In the data rows, 128 means zero.
Every row has a hidden score from 0 to 30. What is each row's score? 15 is about the middle. The score is a weighted sum of the row's numbers plus the product of two more (or one squared), each taken from its middle value.
[126 130 144 115 109 128 102  90  85  87 109  73 120  95  85  91  85  83
 107 103  97 101  85  91 108  96  76  66  70 107  61  73  68] 18
[138 136 138 130 150 143 146 146 156 154 139 151 143 156 141 141 145 138
 145 136 137 139 141 141 132 136 123 123 117 115 135 117 127] 20
[115 125 122 135  98 123 114 108 117 116 135 116 134 114 130 127 124 143
 126 143 142 139 139 130 144 147 153 140 155 169 123 160 148] 29
[ 93 102 110 114 102 109 102 102  93 100  98  97 107  94 102 104 107 107
 103 111 113 108 105 100  99  87  86  78  78  79  68  77  70] 9
[125 118 124 123 120 122 127 126 125 135 134 134 134 133 133 134 132 132
 125 126 132 130 130 137 137 141 142 152 153 153 153 151 149] 18
[105 106 103 114 103 106 105 108 110 104 108 116 113 113 116 119 124 123
 117 120 120 113 116 113 113 114 116 117 113 114  99 113 109] 10
[128 128 144 112 121 133 118 114 110 110 127 101 127 119 105 109 101 100
 118 113 105 104  93  94 103  91  79  67  71  93  70  65  63] 13
[137 138 149 145 145 144 143 143 145 149 143 143 140 138 143 141 140 136
 136 136 135 136 137 133 130 125 125 117 115 116 109 119 109] 10
[123 127 125 127 113 124 117 120 119 125 134 117 132 125 129 127 127 133
 124 129 139 133 129 128 130 137 129 130 131 144 127 135 130] 15
[124 128 131 124 135 137 133 134 135 139 140 132 144 137 138 136 137 135
 138 141 141 143 144 138 140 141 136 131 139 142 137 130 140] 19
[148 135 149 138 134 135 135 122 115 123 122 115 128 119 108 111 109  98
 120 104 108 107  97 100  99  91  84  75  70  80  66  70  64] 15
[123 121 117 115 123 116 118 120 116 118 115 120 115 119 117 119 118 117
 116 116 114 116 117 120 116 121 120 125 120 113 125 121 119] 12
[111 114 105 110 118 114 118 123 124 123 119 129 120 126 127 128 131 128
 129 128 129 127 132 130 135 137 138 144 144 141 149 156 157] 15
[143 137 143 144 140 139 136 126 122 123 123 117 124 119 113 115 120 112
 126 113 122 121 111 116 113 107  98  95  84 100  82  90  91] 13
[139 134 133 133 122 123 125 122 119 113 122 122 124 121 119 119 118 116
 128 117 118 116 111 118 123 121 126 120 115 132 118 131 127] 10
[122 122 118 124 123 121 121 122 131 135 129 134 134 134 134 132 138 132
 131 129 135 137 144 140 146 155 160 161 165 166 167 178 176] 22
[133 134 111 137 142 123 136 149 154 149 126 161 119 142 150 143 153 153
 131 136 143 145 155 150 140 156 170 187 184 149 192 185 185] 16
[143 138 138 144 132 134 143 141 142 141 141 141 134 137 143 137 139 146
 136 141 145 144 143 147 149 153 155 164 160 164 162 166 166] 15
[124 131 114 135 134 117 125 131 129 118  99 133  96 103 111 115 119 111
 111 107 103 102 109 102  88  91  96  91  84  64  83  84  83] 8
[101 100 107 103 104 104  94  95  86  90  91  86  95  86  92  87  93  95
  85  91  93  95  92  89  84  77  69  66  67  63  61  49  55] 14
[108 105 108 109 112 105 117 119 122 121 118 128 114 124 126 122 121 123
 119 122 114 121 126 128 124 124 138 140 141 134 148 148 140] 11
[125 135 146 133 117 133 123 118 114 116 125 109 124 111 117 115 113 124
 115 127 128 126 122 112 114 112 112  94 105 112  87  96  87] 10
[129 136 126 150 138 135 141 141 144 141 141 147 134 132 153 145 148 160
 129 150 153 152 157 152 150 147 169 169 175 163 161 166 162] 18
[147 145 148 148 140 139 150 144 136 139 140 137 140 135 141 137 139 142
 139 139 140 136 131 135 138 136 136 132 131 135 130 133 133] 15
[117 118 107 126 133 125 140 145 153 150 135 157 129 142 151 146 153 152
 136 143 143 141 150 148 127 130 134 136 130 106 126 119 115] 15
[116 130 108 124 125 112 115 118 116 103  90 116  90 102 104 108 114 120
 105 108 109 105 111 104  90  96  91 100  86  67  92  85  75] 4
[141 135 128 131 127 132 133 140 139 148 148 143 143 144 145 143 141 140
 135 143 138 144 152 157 162 168 182 188 196 192 198 200 203] 18
[123 132 125 139 142 138 141 144 149 152 138 150 123 136 151 146 147 153
 136 144 136 143 157 144 143 143 161 159 160 134 160 157 155] 24
[138 130 133 126 119 125 118 113 108 112 128 104 136 118 115 111 112 116
 110 117 120 120 111 120 121 121 113 113 117 134 113 108 110] 23
[120 122 114 120 128 120 128 136 138 139 126 144 125 135 140 139 141 137
 132 131 130 126 133 132 128 132 131 135 134 124 144 133 137] 20
[134 139 126 139 146 134 145 155 155 153 132 162 123 141 144 148 151 145
 139 141 139 145 157 156 144 155 165 173 174 150 174 176 174] 16
[135 129 125 127 132 127 136 144 151 144 148 156 144 151 149 150 147 146
 155 146 145 150 157 165 169 178 192 202 206 198 215 216 217] 27
[112 104 119 107 100 111 103  92  87  99 117  88 122 107 104 102 100 100
 110 105 110 112 104 107 116 109 103  94 101 127  98 106 110] 18
[129 133 130 129 126 131 137 142 145 145 153 148 149 154 150 149 150 154
 150 155 153 150 150 159 163 167 166 178 180 187 179 186 180] 16
[122 121 127 134 140 123 131 128 125 125 111 122 104 112 119 112 116 118
 108 111 108 114 116 115  96  92  89  83  76  59  81  65  74] 9
[104 109 115 110 108 111 100  95  90  95  94  88  95  91  98  98  97 105
 100 109 101 105 108 104 101  93  91  84  85  88  86  76  75] 11
[132 132 138 129 132 132 128 128 130 123 119 125 125 123 112 120 119 114
 124 120 112 112 111 108 104 102  94  90  87  82  81  78  76] 8
[135 136 131 114 120 132 131 137 141 141 151 146 162 158 141 146 140 135
 145 142 139 135 127 137 143 152 146 153 155 170 159 160 154] 27
[124 126 132 125 133 128 134 129 127 128 130 127 119 123 129 122 119 127
 131 130 122 131 128 127 133 124 126 123 126 121 134 127 127] 14
[148 147 145 143 140 145 147 146 155 152 153 155 157 151 151 147 147 143
 151 151 147 152 152 158 159 164 166 163 171 179 170 178 178] 19
[133 132 139 129 119 129 131 132 136 143 151 144 158 152 141 144 139 141
 152 151 145 144 147 154 164 168 170 169 174 193 177 190 188] 19
[111 116 107 126 134 113 125 125 117 120 100 122  86 103 124 114 117 124
 100 109 112 111 118 109  99  96 103 103 101  75 114  93  97] 17
[111 117 114 125 120 114 116 118 120 116 106 121  99 106 125 119 123 131
 102 120 123 116 126 116 108 107 115 113 114  93 106  98  94] 9
[120 119 106 119 129 120 126 134 140 142 133 146 123 136 146 136 141 147
 130 133 132 142 152 147 146 153 168 168 176 153 181 173 179] 17
[124 124 123 125 123 123 127 131 126 136 129 133 120 129 131 131 130 129
 119 125 125 123 128 127 127 129 127 134 131 121 134 126 127] 12
[111 125 106 119 117 116 115 122 132 128 117 133 121 127 125 128 134 126
 120 122 121 120 130 123 122 131 130 130 133 129 130 137 134] 13
[141 134 142 127 133 139 134 130 128 134 134 130 147 139 125 129 126 119
 138 127 127 129 127 135 139 141 133 129 127 149 137 138 144] 19
[124 120 134 125 116 125 117 110 113 121 121 111 128 118 114 116 117 112
 116 116 117 119 118 123 120 125 114 106 108 125 103 113 113] 19
[117 115 111 119 115 115 115 117 117 121 126 120 126 123 127 126 123 131
 122 126 126 130 133 135 136 139 148 149 155 154 156 157 159] 16
[126 123 121 138 136 121 126 126 116 116 104 119 103 109 115 115 122 126
 111 117 127 122 124 115 102 104 106 103  99  80  90  86  88] 12
[135 132 134 125 145 138 135 138 145 157 142 147 151 146 138 140 139 126
 146 134 137 145 152 159 152 160 159 156 159 165 172 169 183] 23
[132 125 124 136 145 129 141 142 137 133 117 137 111 119 132 127 130 131
 120 124 124 122 124 118 109 109 111 106 102  80 101  91  95] 13
[144 146 149 146 134 141 140 140 134 137 144 135 138 138 138 135 132 140
 135 140 137 136 128 125 136 136 141 139 143 144 130 138 135] 14
[138 141 140 142 143 143 139 140 137 135 139 135 136 130 133 137 134 133
 133 136 139 135 134 133 130 128 126 127 121 120 115 116 116] 12
[121 127 118 129 134 128 137 142 143 132 121 146 132 138 129 137 144 131
 147 137 129 127 130 131 119 124 118 115 103 105 110 118 112] 8
[139 127 131 118 120 124 132 128 128 127 134 133 140 136 129 129 128 125
 130 132 135 135 134 148 155 162 172 178 190 198 195 198 200] 25
[155 148 152 141 149 151 152 147 155 149 152 150 155 155 144 144 142 139
 158 147 144 140 139 146 150 152 145 139 137 152 144 146 151] 16
[145 143 162 146 139 150 142 139 142 148 151 136 158 147 136 142 136 134
 140 139 137 133 127 130 132 127 112 107 103 118  96  99  95] 12
[125 121 135 126 126 131 123 120 107 116 128 105 120 117 122 119 114 119
 118 119 121 120 110 104 114  97  94  90  89  92  86  78  82] 15
[103 113 116 105 110 112 104 101 100 100 102  98  96  96 102 100 100 103
 101 107 100 104 102  89  92  87  81  70  76  73  69  63  64] 8
[130 130 146 135 124 136 127 119 112 118 131 107 130 118 121 122 116 127
 123 129 127 126 116 112 118 100  95  92  91  97  80  75  76] 10
[126 120 119 127 122 116 118 114 110 115 115 107 100 105 122 111 111 119
 106 110 111 120 126 124 127 121 135 134 138 126 139 138 143] 15
[ 99 100  94 107 125 115 125 142 150 152 140 164 145 152 161 158 162 159
 146 149 150 149 161 160 153 158 163 175 170 149 176 156 164] 18
[ 99  97 103 103 107 115 113 109 107 123 125 112 125 125 122 127 124 121
 135 125 131 135 139 135 138 131 138 133 134 135 136 139 146] 18
[114 115 121 124 115 132 131 132 140 141 156 143 160 147 149 151 147 149
 150 153 148 149 147 145 155 151 161 151 158 165 137 156 146] 24
[108 116 113 121 117 117 113 111 119 117 112 114 122 121 116 121 127 127
 121 124 127 124 128 124 114 119 108 109 105 100 106 104 102] 13
[126 121 125 119  99 110 102  97  86  86  96  88 101  94  88  94  92  92
  95  96  98  96  87  94  98 101  92  96  99 121  93 113 109] 14
[106 110 110 112 123 126 127 128 133 140 145 138 149 147 146 145 145 143
 149 142 143 146 145 142 146 144 145 145 145 144 146 140 142] 18
[128 133 129 125 133 129 121 125 119 120 116 117 109 114 120 116 119 120
 110 117 117 123 124 116 119 118 124 132 137 123 139 128 130] 14
[165 159 161 158 153 147 144 137 124 122 115 116 116 111 114 111 114 117
 118 112 118 116 106 108  97  92  82  75  73  70  67  62  70] 22
[104 105 116 130 115 123 133 131 127 137 146 134 136 135 152 146 146 156
 143 150 153 150 146 136 145 129 144 142 145 134 122 132 122] 14
[109 122 120 122 115 130 125 128 133 141 152 141 162 149 149 154 151 153
 157 161 158 157 153 152 159 160 157 152 152 167 137 152 141] 22
[137 140 141 130 141 131 125 116 116 115 106 106 105 104 105 102 103 105
 102 102 103 109 110 107 104 100  93  90  87  85 102  90  99] 12
[164 158 171 148 154 162 153 149 141 145 153 131 150 141 134 134 128 121
 134 127 126 127 112 119 122 117  99  98  94 108 100  88  92] 24
[140 132 130 147 143 136 152 159 160 154 148 163 141 151 157 151 151 150
 143 141 145 140 139 144 137 145 149 147 147 138 149 143 143] 21
[135 129 125 132 137 136 144 148 155 154 149 154 152 154 154 150 152 145
 141 139 147 143 147 148 145 152 153 156 162 157 157 149 156] 28
[151 146 133 151 154 140 151 152 151 150 132 149 117 129 136 132 135 130
 117 124 118 124 137 131 126 126 144 149 148 122 151 144 150] 13
[107 117  97 134 135 111 127 134 130 130 101 137  95 111 133 128 136 139
 106 121 124 122 133 127 105 108 115 123 115  75 115 109 110] 11
[123 127 134 144 128 135 130 125 119 124 133 117 139 122 133 131 133 140
 139 141 147 144 132 129 131 123 119 117 116 122  98 112 111] 18
[109 121 115 128 125 127 132 136 145 140 143 147 148 142 151 150 155 155
 154 154 159 156 154 150 155 157 163 156 154 154 143 162 151] 26
[137 138 141 134 123 127 118 108 102  99 112  98 111 103  98 103 100 101
 118 109 107 106  95  94 104  98  96  90  92 109  87 107 100] 8
[156 156 157 146 139 145 138 132 127 130 131 116 126 121 115 116 111 113
 103 115 110 107 109 111 113 111 110 115 116 119 112 116 107] 11
[114 122 121 120 112 121 111 112 105 113 120 104 114 109 119 114 115 120
 106 115 119 124 122 116 119 116 125 126 141 137 131 128 128] 18
[134 132 134 125 131 133 126 126 127 132 129 130 133 133 119 129 131 119
 143 127 127 131 123 120 120 126 113 109 106 113 102 112 112] 11
[126 135 129 141 144 137 139 141 143 135 125 141 126 131 136 139 145 142
 139 137 137 133 136 127 119 112 117 115 106  90 104 101  96] 8
[123 133 123 128 139 137 138 148 157 157 149 160 145 147 147 148 145 141
 132 137 136 137 148 144 148 159 167 172 174 166 173 175 169] 22
[152 143 151 128 140 132 137 137 125 128 121 125 116 124 114 114 109 108
 112 113 103 108 108 117 114 113 115 122 121 117 139 121 125] 13
[127 125 133 131 132 133 141 136 133 142 142 136 141 140 141 135 135 138
 136 136 139 138 134 140 136 130 127 129 124 124 128 121 120] 15
[109 106 105 117 119 117 128 135 145 139 135 150 142 145 151 148 151 154
 142 145 151 148 152 157 149 158 157 162 158 149 161 154 154] 20
[143 149 132 159 136 131 135 132 132 121 119 127 118 110 126 125 131 133
 107 119 128 121 126 123 118 130 136 140 141 135 122 142 134] 15
[164 153 154 145 147 153 154 156 154 151 159 149 158 154 149 147 139 143
 140 143 133 134 133 145 151 148 149 165 159 164 164 148 146] 15
[116 113 109 129 126 121 136 140 141 139 131 152 136 146 148 149 156 152
 150 149 156 151 149 152 141 143 145 147 138 129 132 139 135] 15
[120 118 123 117 118 128 124 125 128 134 146 130 145 141 137 138 136 134
 134 138 137 138 141 140 154 152 161 165 173 180 168 170 167] 22
[101 113 106 111 109 112 102  96 100  98 114  94 104 101 121 112 114 137
 120 131 132 132 136 118 127 119 120 112 118 111 114 111 112] 13
[174 171 184 172 161 167 155 145 139 138 142 129 147 131 122 131 129 126
 149 139 135 132 118 116 120 105 100  83  80  96  62  83  75] 6
[121 110 110 107 115 108 111 110 104 100  96 105  98 107 101 105 109  98
 113  99 106 108 107 115 107 110 106 113 107 106 128 120 133] 20
[161 158 163 136 153 158 157 155 153 154 161 143 152 154 145 142 137 130
 144 133 129 134 126 132 148 142 143 147 154 161 163 144 148] 22
[149 143 147 136 134 135 135 132 122 117 120 115 114 119 117 114 116 113
 119 116 115 118 110 116 118 117 113 118 119 120 125 116 120] 15
[145 150 145 147 150 145 136 137 143 140 132 132 125 128 131 126 126 125
 117 118 119 123 132 121 127 131 132 135 142 132 140 141 141] 17
[110 107 106 106 120 124 132 138 143 151 152 151 153 156 153 150 150 143
 146 140 144 145 149 155 159 160 163 173 171 173 181 170 172] 21
[ 95 109 109 102 111 120 107 110 118 117 128 120 145 132 123 132 133 131
 140 138 126 126 125 122 126 123 114 112 107 119 103 113 113] 16
[208 215 214 192 192 187 170 160 151 142 142 123 135 128 121 122 119 121
 127 126 122 118 113 113 110 100  90  84  79  85  83  70  71] 9
[121 119 119 107 119 116 113 117 121 121 113 123 120 123 117 121 121 116
 115 115 116 117 125 126 127 138 132 137 135 140 150 144 148] 16
[123 125 115 117 134 130 135 143 152 151 143 159 147 155 143 147 145 128
 156 137 133 134 136 149 148 151 152 151 149 150 162 156 162] 15
[163 153 159 143 146 146 134 132 126 127 127 117 128 121 107 108 101  94
 110  98  90  94  91  94  95  96  91  79  82  97  88  82  91] 21
[134 127 135 126 131 137 140 137 138 140 156 141 152 151 146 144 139 134
 151 142 133 136 132 131 142 135 138 130 132 145 134 129 130] 16
[151 143 148 150 147 146 150 154 148 149 149 154 146 151 146 152 148 146
 154 150 147 148 147 145 147 150 149 150 146 144 143 143 140] 13
[130 131 131 130 118 127 114 110 109 111 121 104 119 107 115 110 112 114
 111 118 115 118 114 109 126 123 130 122 134 143 116 136 133] 21
[122 123 126 129 137 135 132 132 140 140 138 130 134 138 137 133 138 140
 133 130 140 138 137 131 127 128 120 117 114 107 115 105 105] 15
[121 125 119 129 138 131 148 160 162 161 150 171 141 159 165 160 160 165
 144 157 149 149 155 155 150 154 163 176 172 152 178 163 159] 14
[137 139 128 140 139 130 126 128 134 129 118 128 123 118 119 125 123 119
 120 114 121 120 134 126 126 135 135 134 130 129 139 139 146] 14
[114 113 112 114 112 107 108 108 105 102  98 106  97 100 104 104 108 108
 103 110 107 109 112 115 107 107 109 112 114 109 115 115 117] 11
[142 140 152 131 118 133 119 109 100 104 125  89 131 108 103 106 101 102
 108 108 109 107  97 103 119 113 110 111 118 146 106 122 117] 16
[120 126 113 137 139 118 121 126 124 120 100 121  91 104 121 115 122 127
  97 108 116 117 127 118 105 106 118 127 120  97 131 123 122] 11
[110 108 102 108  98 100 107 104  94  96 104 106 107 107 107 116 112 112
 119 117 119 116 113 121 123 122 126 134 137 141 135 141 145] 15
[157 159 154 152 156 156 156 155 158 152 152 146 146 143 147 140 142 142
 137 135 139 138 142 138 145 148 151 154 163 161 157 153 145] 18
[134 135 137 122 129 129 127 126 117 120 121 114 114 111 116 111 106 107
 106 111 102 109 111 112 118 115 119 120 128 125 139 124 129] 14
[125 122 122 119 120 118 109 118 114 110 116 112 117 115 123 122 122 122
 115 120 123 120 123 120 127 124 132 133 136 136 137 134 139] 15
[122 118 122 116 113 115 112 104 101 106 110  98 112 109 110 106 110 111
 119 117 119 121 116 118 121 116 112 106 111 122 111 116 123] 14
[119 121 119 135 133 129 134 134 133 140 130 134 127 132 142 139 142 152
 135 143 152 147 153 142 127 123 123 118 114  98 113 104 104] 14
[137 142 144 142 143 148 137 140 148 141 145 140 148 143 143 145 147 143
 152 145 146 143 142 130 135 135 126 123 120 125 116 122 119] 11
[114 106 114  82  89  94  85  79  72  76  85  77  88  90  73  78  71  63
  88  81  65  73  71  83  93  91  84  83  85 112 112 103 107] 11
[137 138 132 145 153 157 160 170 177 179 178 177 170 171 174 175 176 172
 163 161 172 169 171 167 170 173 184 187 195 187 183 188 186] 24
[ 95  84  79  78  73  70  69  71  65  63  65  77  78  81  76  79  81  80
  87  84  81  83  90 100 103 113 111 122 125 136 146 139 152] 14
[136 145 133 162 158 152 177 186 193 177 166 200 163 175 184 182 186 190
 182 184 175 166 172 171 162 165 176 183 166 149 166 173 165] 12
[148 149 144 147 155 160 165 170 180 176 180 179 184 185 175 178 178 171
 187 176 174 173 164 167 171 178 168 178 177 178 169 174 170] 19
[132 137 131 140 149 142 149 158 165 162 151 168 157 157 158 163 165 154
 163 156 156 155 157 158 145 148 144 137 134 132 134 135 137] 18
[ 92  95  87 104  90  86  79  76  70  73  74  71  67  68  89  82  86  96
  68  83  88  89  98  88  85  83  94  95  94  80  89  93  85] 8
[137 143 148 154 146 161 162 167 171 175 185 171 185 177 178 180 175 179
 177 179 184 179 175 175 177 175 172 169 170 182 156 166 161] 18
[108 106 108  90 103  93  88  79  74  80  86  75  81  75  82  75  69  77
  73  78  70  81  86  85  91  86  91  89 104 102 110  98 103] 12
[132 131 132 153 144 139 151 156 154 150 140 152 136 143 158 154 159 163
 142 154 153 147 151 141 122 117 117 114 102  78  87  85  77] 8
[141 146 141 163 164 166 176 186 192 191 186 188 181 187 195 193 194 199
 180 189 192 185 184 175 168 165 169 168 162 142 148 142 138] 17
[130 135 131 146 155 151 169 179 184 182 171 186 160 176 183 178 182 186
 166 173 175 172 176 174 167 172 179 188 183 159 181 176 172] 18
[128 125 115 126 122 110 107 103  98 100  88  95  79  89  93  89  94 100
  84  91  94  98 106 102  92  92  95  94  94  75 102  94  99] 10
[143 147 159 157 150 167 162 162 161 169 183 155 177 169 171 173 169 176
 180 183 182 176 167 155 157 146 141 128 129 136 107 113 109] 11
[145 146 146 146 156 157 159 165 169 168 163 170 165 171 158 167 165 155
 176 162 159 159 156 154 154 154 147 146 138 138 142 138 145] 13
[121 133 127 143 143 146 154 160 163 162 164 162 148 161 170 166 169 181
 158 172 168 171 168 156 162 157 166 175 177 157 166 162 152] 16
[113 117 109 116  98  92  83  77  83  71  69  80  83  71  74  79  82  84
  82  84  87  86  94  95  96 105 100  95  96 110  91 117 116] 24
[128 130 121 145 149 140 152 157 158 161 140 161 138 151 160 158 164 161
 154 153 159 157 161 155 143 144 146 149 135 115 141 136 136] 13
[115 119 103 116 141 124 135 143 148 144 129 150 122 138 146 144 147 143
 134 140 135 141 149 139 129 130 137 140 139 111 158 130 141] 27
[136 134 145 140 159 162 166 176 183 189 181 186 183 190 180 185 186 169
 181 173 179 181 182 183 173 177 168 173 168 164 175 157 164] 22
[126 124 119 124 109 109 106  94  85  87  93  80  83  86  93  85  86  99
  85  93  92  96  92  88  93  87  88  94  93  95  92  98  93] 9
[128 128 119 129 114 107 104  97  90  86  75  85  79  77  82  83  85  89
  77  83  83  80  89  91  83  83  82  76  69  70  69  80  88] 7
[123 113 115  97  94  92  80  73  68  64  75  67  89  76  62  66  68  54
  84  62  68  70  63  80  86  93  83  84  86 117  96 109 117] 15
[119 119 133 125 131 145 150 150 152 161 173 155 171 166 170 161 157 165
 163 165 165 163 158 156 159 152 150 141 146 152 139 126 127] 19
[136 152 138 156 162 155 160 174 175 169 160 174 153 162 174 173 177 176
 168 171 168 162 166 151 144 142 145 145 140 116 132 127 128] 13
[131 130 127 130 120 124 121 121 119 120 124 120 132 126 119 122 124 124
 127 122 131 130 127 135 136 144 139 144 145 154 143 156 157] 19
[131 129 128 108 121 110  98  94  98  93  88  91  94  91  77  81  79  74
  86  83  74  83  85  88  85  90  82  76  79  85  94  86  91] 9
[150 155 156 154 163 169 171 180 187 179 181 186 185 189 180 186 183 181
 191 186 180 177 170 169 168 169 160 165 155 156 153 148 146] 14
[145 143 147 141 160 159 174 179 182 186 188 178 175 184 189 177 172 179
 172 177 166 170 167 168 171 164 169 176 178 168 185 158 163] 21
[108 117 108 107  99 101  85  80  82  74  84  77  87  78  78  83  84  86
  88  90  85  89  93  86  96  98 100  99 108 112 104 115 111] 15
[154 142 147 144 137 142 143 136 126 129 133 127 138 133 121 123 122 118
 132 117 127 124 109 120 123 126 113 118 112 123 107 118 116] 18
[147 141 150 150 143 156 164 165 163 173 176 172 183 177 172 175 172 167
 175 174 178 174 167 174 171 173 166 164 162 178 157 166 168] 23
[131 120 137 113 104 125 107  96  96 101 132  85 138 114 107 100  96  99
 112 105 113 115 104 112 131 123 124 112 127 165 126 130 139] 22
[120 121 113 111 126 116 123 124 126 128 119 127 110 118 124 114 116 121
 112 112 104 114 120 115 118 117 127 129 135 114 144 126 131] 13
[121 119 119 112 108 108 102  96  90  95 100  96 106 102  96 103 107 103
 110 109 114 111 106 106 112 108 107 107 111 119 106 115 111] 14
[119 108  95  97 102  88  91  83  83  72  77  87  82  84  82  82  85  81
  95  82  84  88  86  91  96  99 103 105 106 105 115 125 127] 13
[126 134 134 132 140 140 147 151 154 147 144 152 142 154 151 150 154 155
 152 154 155 148 140 140 137 140 132 134 130 126 132 129 119] 14
[128 126 125 104  93  99  87  79  69  63  80  72  93  81  66  75  69  68
  87  81  77  73  61  75  88  91  83  86  87 115  92 107 104] 10
[112 120 123 111 112 118 103  98  95  97 108  88 104  98  95  97  93  97
 102 102  96 105 101  97 109 104 101 106 112 110 111 103 107] 22
[137 140 137 144 133 142 146 150 158 153 148 155 146 151 153 151 154 153
 145 147 151 150 155 151 154 161 164 168 170 170 168 171 168] 16
[141 150 141 143 164 158 167 173 182 180 172 180 159 169 175 170 169 169
 163 164 157 163 165 163 157 160 161 161 159 144 165 155 153] 14
[107 102 108  98  96  97  95  85  79  79  90  81  90  87  91  91  88 100
  99 102 100 103  94  93  94  86  82  75  76  77  73  72  73] 9
[ 97 102  91  97  94  86  82  81  82  78  76  83  72  74  84  80  83  85
  73  78  80  88  91  92  94  99 112 114 120 110 123 127 125] 15
[139 139 158 143 144 163 154 149 152 164 190 147 187 171 170 166 154 162
 177 174 170 171 159 156 177 163 161 153 159 180 150 159 153] 24
[ 51  57  50  83  87  72  88 101 108 108  87 128  91 111 125 125 142 140
 112 128 138 131 144 135 115 125 129 130 123  90 118 109 105] 15
[123 129 140 152 138 154 157 160 166 174 181 166 177 169 184 180 177 192
 164 183 185 181 179 173 176 167 166 167 164 160 143 149 140] 23
[116 128 128 133 131 143 136 139 151 150 158 151 172 163 161 169 174 171
 176 180 179 177 169 163 167 167 160 152 151 160 134 150 143] 26
[142 131 135 116 113 112 103  91  91  79  93  80 100  91  77  80  75  71
  91  78  74  77  70  81  90  88  83  85  87 110 101 101 106] 14
[135 140 148 129 144 158 147 150 158 159 174 156 182 174 164 169 165 164
 181 175 177 171 161 160 169 162 155 151 151 169 147 141 142] 18
[154 151 164 147 151 163 159 162 164 169 172 160 168 164 162 158 154 150
 153 156 152 154 155 158 166 166 170 168 179 188 178 175 177] 21
[109 103 101 112 103  97 101  99  95  97  86 107  98 104 100 104 108 107
 106 106 111 105 108 108  95 105 103 102  95  92  94 102 103] 11
[132 125 122 118 116 113 110 105  99  92  95 100  97 102  88  93  96  89
 100  94  87  85  89  92  96  95  96 101  97 109 106 112 109] 10
[116 117 108 106 104 104  97  94  83  83  96  88  94  91  96  91  91  97
  93 101  95  94  91  85  98  97 102  99 107 109 103 107 109] 14
[122 126 123 117 116 106 102  89  91  86  79  84  81  82  78  80  81  77
  88  77  80  83  85  81  79  80  75  74  69  73  77  81  84] 7
[126 119 118 100  92  94  87  75  70  61  76  71  83  72  72  75  69  73
  85  80  79  73  67  77  87  81  82  74  78  98  83  89  93] 13
[125 110 101 119 123  97 119 121 111 106  83 121  70  92 102  97  97  93
  82  80  78  80  91  96  87  94 111 127 121  91 138 129 133] 12
[138 138 141 141 133 133 131 127 121 121 124 120 122 124 122 127 126 125
 130 130 132 130 129 130 132 132 127 130 126 126 124 131 132] 18
[123 122 123 109  98 101  86  82  78  71  79  74  89  75  68  78  70  67
  81  75  72  74  71  83  86  85  75  77  72  93  80  86  87] 6
[107  97  86 113  97  88  98  92  86  88  77  89  73  79  95  86  90  96
  75  82  90  93  97  95  86  91 101 100 103  89 105 105 105] 18
[118 106 111 103 101  95  94  89  84  87  84  88  85  90  82  82  83  81
  85  79  87  87  84  92  91 101  95  98 105 110 112 117 117] 16
[122 124 134 114 131 140 134 144 148 153 158 149 162 162 152 158 152 146
 160 156 146 147 151 149 154 151 142 139 137 149 151 138 140] 13
[144 142 144 154 153 154 157 162 168 167 163 170 164 171 170 175 177 173
 183 178 184 182 180 180 167 164 157 151 143 137 131 129 123] 13
[151 155 154 137 147 148 150 147 145 145 151 142 141 136 138 132 126 132
 125 130 123 124 125 124 143 141 154 160 170 177 179 181 176] 17
[ 96  92  93  97  97  90  99 101  98  97  93 108  88  91 103  95 100  97
  91  88  93  97  99 101 100 103 111 114 116 105 115 111 114] 13
